(in the rows, 128 means zero)
One turn moves every row onto another: examples first, then more rows asked:
geg: [139 120 131 110 107 148 113  93 155 102 117 151 108 118 140 121  77 148
 101  94 107 107 112 114 147 118 136 153 115 152 128 112 134 108 119  98
 105 123 139 125 171 149]
Tet: [178 115 132 149 110 140 148 109 150 100 129 129  80 108 176 121 137 151
 123 131 141 119 158 120 153  95 131 147 150 150 127 122 130  98 112 112
 135 123 143 116 118  76]
vomu: [157 127 102 114 112 147 187 156 148 134 104 120  94 107 130 158 160 146
 138 129 105  67 140 158 138 110 145 123 168 137 139 102 150 119 111 146
 129 135 118 131 167 123]
Sev: [155 153 135 114 109 134 141 120 146 134  85 119 137 101 141 136  95 124
 106 154 134 150  90 103 147 166 144 109 165 142  88 106 127 132 128 143
 144 139 134 155 156 122]
Zeg: [150 140 110 123 122 118 145 117 157 129 108 111 136  93 128 148 106 108
 106 138 133 125  94  87 132 143 159 114 143 169  71  92 140 134 124 154
 179 142 132 132 147 130]
vimu: [166 106  88 134 143  74 106  99 132 109 103 124 125 117 144 131 129  96
 146 111 109 102 139 126 158 129 101 118 122 140 119 141 159  81  98 135
 143  81 127 123 168 107]
lupur: [123 151 109 142 119 124 152 117 157 110 104 104 137  89 124 148 106 111
 117 146 142 124  83  95 155 143 154 106 147 151  94  96 116 142 119 142
 164 135 135 152 167 134]
dudeb: [163 114  95 132 137  80 108 125 139 127 118 123 135 107 153 151 103 107
 150 111  87  89 112 141 124 142 116 122 127 138  87 148 148  74 116 134
 114  83 117 132 160 110]
lave: [154  82 101 178 151 128 149 164 130 117 107 104 107 105 158 140 144 109
 136 144 106 137 125 174 123 138 124 150 176 117 115 146 134 111  96 148
 132 118 156 146 142 135]
lenel: [154 138 131 118 119 119 138 125 147 141  90 101 149  98 126 148 105 125
 115 162 144 139  93  84 133 142 141 114 160 163  89  90 151 123 119 134
 166 127 133 157 141 116]
pesu: [154 122 114 111 153 172 136 144 168 118 113 114  76  99 111 119 139 127
  95 135 102  98 126 133 140 106 135 163 165 178 102  99 121 132 139 120
 139 129 159  84 120 114]
pazav: [154  79  97 160 170 135 146 157 118 134  97 115  87  93 118 151 112 109
 137 160 112  94 126 152 124 123 123 129 171 136 142 124 155 125 117 152
 147 133 179 155 136 138]
babug: [114 127 100 153 139 116  99  93 145 114 117 132 127 127 128 138  61 107
 104 106 110 100 117 132 165 131 137 147 148 154 124 145 141 134 100  92
 120  92 163 128 154 116]
mip: [150 130 104 117 164  77 104 115 129 113 112 127 123 104 124 153  91 115
 141 107 123 111 114 139 165 133 107 110 161 137 134 142 171  99 128 119
 115  77 146 153 165 112]
Notut: [146 127 107 110 130 142 141 136 148 128 126 105  93 107 143  98 164 128
  97 141 105  87 166 149 131  96 144 158 169 171 117 100 126 128  89 129
 149 130 128  99 135 101]
riku: [154 109 126  92 109 155 117 116 189  94 106 152 118 129 133 129  97 161
 144  95 108 145 123 138 123  99 132 124 127 132 132 128 148 121 120 125
 118 112 122 101 154 136]
Bon: [181 106 126 140 160 100 107 139 148 114 118 113 139 120 138 101 151 111
 126 156  80 121 109 151 113 126 103 139 148 134 109 127 172 107  82 132
 122  89 145 145 171 131]
tume: [149 144  95 118 108 131 128 121 145 145  74 120 132 103 122 137  97 124
 110 152 128 142 106 113 138 148 134 102 148 146  81  90 121 128 141 170
 157 152 145 154 149 119]
tezil: [163  97 100 105 150 148 157 152 124 144  94 112  68 113 112 159 143 148
 123 141  97  88 128 134 148 114 128 140 164 155 115  94 156 105 150 159
 130 126 141 116 138 154]
dubo: [121 116  99 156 146 118 102  90 177  97 117 139 114 123 121 131  76 117
 135 111 105 113 148 144 123 121 156 134 129 144 133 143 129 151  80 135
 143 110 168  92 159 138]
zupur: [156 145 113 142 125 153 149 122 169 122 120 113  89 111 116 135 141 138
 121 158 118  73 158 151 138 101 146 163 164 158 127  73 136 127  99 128
 145 133 152  91 146  81]
marid: [146 123 128 133  82 153 114  93 176  95 106 131 108 135 167 124 130 169
 122 119 115 134 131 146 161 114 111 149 121 137 133 105 146 105 108 108
 118 114 151 121 170 133]
Mopup: [152 126 114 144 160  88 121 160 168 125 130 113 128  92 143 134 142 120
 122 142  85 100 105 162  91 145 129 128 161 147 102 131 159 113  84 121
 100  99 154 144 173 132]
vom: [133 101  97 175 125 133  81  92 145 123 102 124 134 116 130 130  87 104
 134 113 100 100 122 153 139 151 113 139 114 157 100 134 111 110  94 129
 121 104 144 105 169  95]
Deto: [117 111  87 153 106 133  92  92 156 107  95 118 129 129 147 132 103  97
 120 108 113 121 143 162 162 140 115 151 127 151 130 132 138 120  80 113
 159 100 152 102 164 112]
rof: [168 115 124 122 133 154 137 112 150  93 109 147  68  86 145 121  94 138
 111 103 136 119 138 113 146 118 126 148 136 154 121 120  99  97 146 111
 121 144 155 105 125  98]
Gim: [130 101 104  86 138 135 148 155 114 138  78 106  74 109 146 157 123 143
 150 143  93 109 132 134 114  94 139 134 134 118 147 109 136  97 129 147
 134 120 117 114 156 134]
ludi: [137 161  95 124 120 100 128 110 141 139  83 112 129  96 122 131  96 117
 113 175 135 118 113  89 151 137 141 105 153 141  95  85 116 121 124 151
 152 134 147 163 156 111]
Nas: [153 110 122 118 171 116 106 151 151 116 119 117 131  85 108 126 120 106
 136 147 101 105  95 160 119 117 109 120 163 141 147 117 184 128 108 126
 136 100 161 167 174 145]
tebeb: [142 131 104 160 124 126 137 122 167 126  93 109 132  92 116 146 125 129
 117 157 144 144  84  89 147 130 139  99 148 158  85  92 123 138 130 150
 149 136 164 162 151 124]
pinub: [151 108 100 159 135 126 154 175 134 145 109 129  89  78 143 153 141 114
 128 141 116 112 134 173 117 146 145 121 187 130 137 139 134 114  91 144
 108 123 149 154 156 107]
Vamak: [118 102 105 116 157 141 141 141 165 126 103 100  89 125 124 134 139 143
 112 147 101  98 132 110 106  80 151 146 147 169 122 103 143 142  91 105
 133 117 144  74 136 112]
buv: [180 115 131 139 103 155 123  99 171 123  94 133  90  95 152 149 121 141
 151 133 143 110 152 118 155 115 127 163 150 140 128  97 133  81 128 116
 132 117 151  94 134  74]
pav: [138 107  78 112 130 124 166 154 131 128 100 102  88 107 151 139 176 142
 130 118 101  99 150 161 143 115 131 137 165 131 118 111 126 101 115 163
 127 130 122 125 163 157]
Dafo: [159 154 108 143 128 106 133 107 161 133 102 128 114  91 133 127 115 118
 100 165 132 132  98  74 149 144 154 105 153 149  75 100 118 132 128 153
 137 136 161 148 152 117]
kegap: [156 101 105 137 142 137 123 122 154 115 101 145  68 121 129 132 111 157
 128 130 136 152 149 114 135  94 132 122 154 143 126 130 118 113 120 124
 101 113 147  89 117  65]
zodef: [128 113 119 165 181 132 135 150 123 107  95  98  77  92 132 141 123 117
 153 161 102 130 121 163 117 116 131 126 149 119 150 142 110 138 111 147
 130 112 171 126 157 108]
Zafom: [164 123 119 119 152  83 101  96 124 139  97 141  95 116 135 147  93 120
 156 123  97 117 153 122 148 133 147 120 148 126 137 162 151 104 110 155
 124  72 137 113 155 123]
rom: [152 101 136 138 102 163 103  85 189 111  84 125 133 113 144 131 126 148
 145 107 113 102 116 125 144 133 106 147 114 157 116 104 135 105 111 105
 114 117 150  97 181 125]
dob: [156 128 162 114 173 120 121 136 157 117 106 100 125 112 130 131 142 126
 152 141  74 115  99 139 123 118 135 125 153 142 135 152 167 145 105 124
 129  72 143 120 172 141]

vimu moves to Deto
tebeb moves to lenel
Where do these go?
vomu moves to pinub
Zafom moves to dubo
rof moves to pesu

One turn moves every row onto another: examples first, then more rows asked:
gife: [176 106 150 180 150 140 151 120  95 111 133 121 160  63 102]
vot: [179 138 142 168 151 126 165 138 104 126 186 127 163  71 121]
pivaz: [120 147 150 120 169 125  96 158 107 125 148 126 164 136 116]
Neba: [140 118 173 146 156 105 138 146 135 109 117 131 143 132 166]
dolu: [131 104 173 145 128 150 150 142  92  79 124 113 138 120 118]
Perep: [148 127 168 139 154 105 154 147 125  88 145 143 136 123 170]
Supov: [167 108 150 166 133 150 155 143  91 111 153 104 153  75  85]
gisun: [164 150 141 153 161  96 160 138 122 116 174 147 162  97 164]
kezif: [125 155 148 134 167 124  97 162 100 134 162 119 175 123 106]
vav: [130 133 153 130 157 146 101 159  95 127 154 111 163 120  84]
gilem: [121 133 159 122 161 139  96 160 102 119 144 117 158 134  99]
dotep: [119 140 164 131 162 134  95 164  98 119 149 112 159 132 102]
valup: [174 104 165 165 136 150 164 144  94 103 164 112 141  81 101]
taf: [120 133 162 134 146 113 143 140 110  85 125 137 148 135 164]
Gez: [159  90 171 163 145 141 144 125 101  86 108 124 137  93 118]
babet: [156 154 126 167 146 126 159 126  91 133 172 123 187  75 117]
fen: [146 104 152 147 149 108 155 157 117 101 120 144 139 142 159]
ras: [155  80 160 158 136 139 159 158  97  98 120 123 132 124 114]
ses: [175  96 140 175 139 145 169 149  91 127 148 115 155  91  93]
Dopon: [149 109 165 153 157 115 140 126 119  84 105 142 143 110 159]
palom: [154  96 182 146 138 138 156 152 107  78 139 122 122 115 132]
dokor: [144  92 175 146 133 143 145 151 105  79 120 113 127 112 113]
goz: [133 120 160 134 151 105 139 148 125  85 121 137 141 131 164]
Til: [135 146 143 134 164 134 101 156  96 138 166 117 173 113  88]
baz: [148 155 130 146 162  88 144 136 127 117 153 146 172 102 164]
kazu: [128 154 140 127 169 124  98 155 105 136 161 125 174 124 108]
bep: [149  88 185 157 137 139 142 149 115 101 114 107 129 121 123]
nenut: [157 136 140 160 169  95 141 118 124 109 126 151 168  93 166]
gep: [158 134 125 156 161  91 160 147 121 129 145 154 169 118 165]
Lem: [175 135 140 178 154 120 153 132 116 154 164 115 181  74 116]
keba: [155 148 143 162 167  92 145 135 135 142 147 136 174 104 164]
ret: [118 149 155 128 168 125  96 163 101 124 152 119 167 131 112]
Puzef: [135 164 130 147 158 100 150 129 113 116 158 141 180 107 166]
buvi: [176 129 117 173 153 113 167 143 102 146 164 137 177  89 123]
feg: [170 146 123 167 153 117 153 134 105 136 174 125 181  68 116]
bipa: [125 138 159 135 161 140 100 164  92 127 155 107 163 122  91]
Fedum: [130 148 149 137 163 134  99 160  95 135 164 111 172 116  92]
dagap: [151 116 152 164 127 157 159 135  78 110 152 104 161  83  90]
bifo: [171 100 166 176 138 149 152 141 102 130 142  99 151  83  91]
kuput: [173 135 133 175 165 113 149 113 111 125 144 138 177  65 130]

Puzef moves to babet
valup moves to palom
Where do these go?
gilem moves to pivaz
Supov moves to dokor
gep moves to buvi
Neba moves to keba
ret moves to kezif
gife moves to Gez

One turn moves every row onto another: examples first, then more rows asked:
fov: [ 60 140  98 128  89  84 126  80 121  79 180 124  84 108 141  96 116 145
 131  73 134 152  96 140 115 173  96  87 173]
Boril: [ 78 129 108 153 119 118 129 113 116  94 178  97 118 101 114  64 135 104
 104 122  95 150  89 155  98 122 101  60 132]
runek: [111 120 121 101 121  85  78  80 107 117 157 116 102 121 131  57  94 157
 151 106 145 158  70 117 104  81 120  78 174]
Tepo: [100 142 126 155 102 111  88  93 142  93 132 146 135  77 105  82 141 141
  97 116 135 136 104 126 149 121 125  84 177]
zan: [ 76 133  74 138  88  72 114  75 140  84 127 126 122  82 107  38 100 124
 146 126 112 132 136 159  97 138 125 104 180]
Lize: [ 40 124  80 132  78  94 130 104 110  76 144 138 141  68 114  92 103 124
 112 144  90 114 106 120 117 119 153  89 182]
Sibu: [ 74 136 103 116 139 114 121  55 111 114 177 140 123 134 138  57 125 114
 143 132  82 134  74 123  96 127 120  61 175]
keru: [ 72 117  93 114  97  72 108 123 146  90 134 120 130  77 119  98 107 116
  93 144 158 123 106 138 112 108 160 127 165]
Fidor: [ 98 127 103 135  98  91 105  73 144 111 139 153  98 120 108  71 103 143
 138 109 155 135  87 127 102 103 184 113 203]
geni: [103 145  95 128 138 117  93 116 150 101 174  92  98 116 136 108 118 143
 115 113 154 144  83 177  91 143 106  98 196]
bilam: [ 98 102 122 131 118  47 121 128  86 108 176 139 138 104 139  92 121 128
 101 125 117 148 111 110 115 134 152  73 197]
lod: [114 148  91 130 134  77  89 104 124  91 175 128 140  99 135  85 111 105
 136 133 120 134  49 188 102 113 154  64 185]
fem: [ 74 159  92 152  80  73  95 129 118  82 132  85  81 100 104 118  93 136
 144 108 145 140  87 132  85 107 118  73 208]
kurut: [ 96 102 130 138 122  54 132 129  92 106 169 142 130 102 133 102 126 124
 102 123 120 143 111 111 107 142 161  71 189]
Gopap: [112 113 111 100 114  84  89  77 106 110 164 131 101 112 140  54  92 158
 151 108 148 160  64 116 112  88 124  78 171]
pum: [ 42 120  76 107 131 102  98 137  89 107 159  89 136  88 130  75  92 135
 138 151 139 159  96 121  97 109 138 111 195]
fuli: [ 88 155 122 105  98  76 115  60 148  97 149 130 128 143 128  58 147 127
 120 123 140 129  96 129 121 104 130  94 220]
Bomab: [ 72 153  98 154  81  84  88 127 118  85 137  90  82  96  99 123  99 140
 149 118 132 142  77 128  97  98 117  68 213]
Dapi: [ 68 131 101 151 127 127 127 111 114 100 176  98 116 108 111  53 131 106
 104 112 100 145  93 151  91 120 100  72 134]
lapo: [ 73 116 113 152 121 123 121 124  93  88 163 112 123 132 151 114 110 140
 111  95 155 136  83 106 109 130 128  70 215]
sodep: [ 83 146 107  79 122  78 115  88 142  93 178 116  96  91 131  76 113 105
 150 144  90 142  56 135  95 121 123 105 144]
Kaz: [ 45 125 119 101 107  67 128  82 134  89 117  96  83 145 115  70 115 124
 131 132 111 141  83 110  87 119 150  79 171]
fetu: [ 88 128  68 134 109 135  93 108 130  77 161 112  79  89 104 110  93 129
 155 116 120 138  61 162  84 133 123  85 153]
Zikan: [ 55 131 114 102  97  99 122 104  95  75 149  94 123  83 160 119 121 127
 108 136 121 152  91 109 122 138  87  83 205]
Sakos: [ 75 137  65 137  89  72 111  71 137  82 125 125 130  97 114  51  94 126
 146 129 109 124 137 161  98 138 132  96 191]

sodep moves to Zikan
fem moves to zan
fov moves to Tepo
Where do these go?
Sakos moves to Dapi
lapo moves to Fidor

One turn moves every row onto another: examples first, then more rows asked:
vem: [123  92 138 126  99 120 161 107 125 144 146 115 147 148 151 112 104 127
 107  93 103]
Zunes: [120  90 138 114  95 119 160  97 128 140 142 127 151 149 142 115 107 140
 106  99 105]
fip: [103 117 130 131  94 120 162  90 135 132 111 108 142 134 155 124 107 128
 111  93 102]
lodop: [108 161 123 139 125 161  87 124 115 119 147  86  86 147 147 144 138 128
 107 128 124]
tef: [168 128 122 125 172 145 126 136 127 142 137  93 109 178 122 126 127 148
 119 167 155]
roli: [106 111 128 129  87 117 158  87 132 128 113 119 143 140 150 115 106 137
 107  97 109]
sugil: [102 114 129 126  91 119 161  85 136 130 109 115 143 136 151 124 108 135
 110  97 104]
livun: [141 133 126 101 173 148 144 112 148 102 108 135  92 171 113 138 130 138
 132 138 161]
Kufiv: [116  99 141 124 107 123 164 108 131 148 142 104 147 141 154 126 106 120
 112  90  94]
vug: [108 114 129 137  92 119 160  95 131 132 115 107 141 137 158 117 104 125
 110  90 105]
kide: [148 139 128 131 184 149 148 139 141 113 119 104  86 166 135 132 121 105
 135 120 155]
fira: [110 110 128 136  87 116 159  93 129 129 117 116 142 139 155 110 104 130
 107  93 110]
lugas: [159 129 123 135 170 144 144 141 131 106 126 122  87 176 131 110 118 114
 129 123 169]
Ziru: [154 125 122 117 164 143 140 123 137  99 119 141  91 178 117 113 124 135
 126 133 173]
Zozak: [137 141 129 109 186 153 148 123 151 110 108 112  88 163 125 150 128 119
 137 129 150]
Tepa: [164 128 122 118 171 145 126 129 130 141 133  98 110 178 118 131 130 154
 119 171 155]
dugak: [109 100 142 111 109 126 165  96 137 147 135 108 149 139 148 137 110 129
 114  96  90]
Fibe: [102 160 123 122 124 161  87 109 121 116 139  96  88 147 137 153 144 141
 108 135 123]
goti: [111  95 140 105 102 123 162  90 136 142 134 122 151 144 140 131 111 141
 110 102  97]
Vaben: [107 153 120 119 113 158  83 104 117 109 142 113  90 154 129 140 144 154
 103 141 133]
Sak: [118 148 118 134 107 154  80 116 108 109 151 114  89 159 134 123 139 148
  99 136 141]
Bidas: [165 131 123 127 176 147 128 138 128 145 135  86 107 174 125 132 128 141
 121 165 150]
zas: [160 134 124 120 178 148 129 133 133 145 131  86 108 172 123 140 130 145
 123 167 147]
bisez: [160 131 123 114 176 147 128 128 133 142 130  93 110 174 118 139 131 152
 122 171 150]
rog: [118 153 120 146 114 156  83 127 106 115 155  97  86 156 145 124 136 132
 102 128 136]

bisez moves to Tepa
Vaben moves to Sak
sugil moves to roli
Where do these go?
Kufiv moves to dugak
Ziru moves to lugas

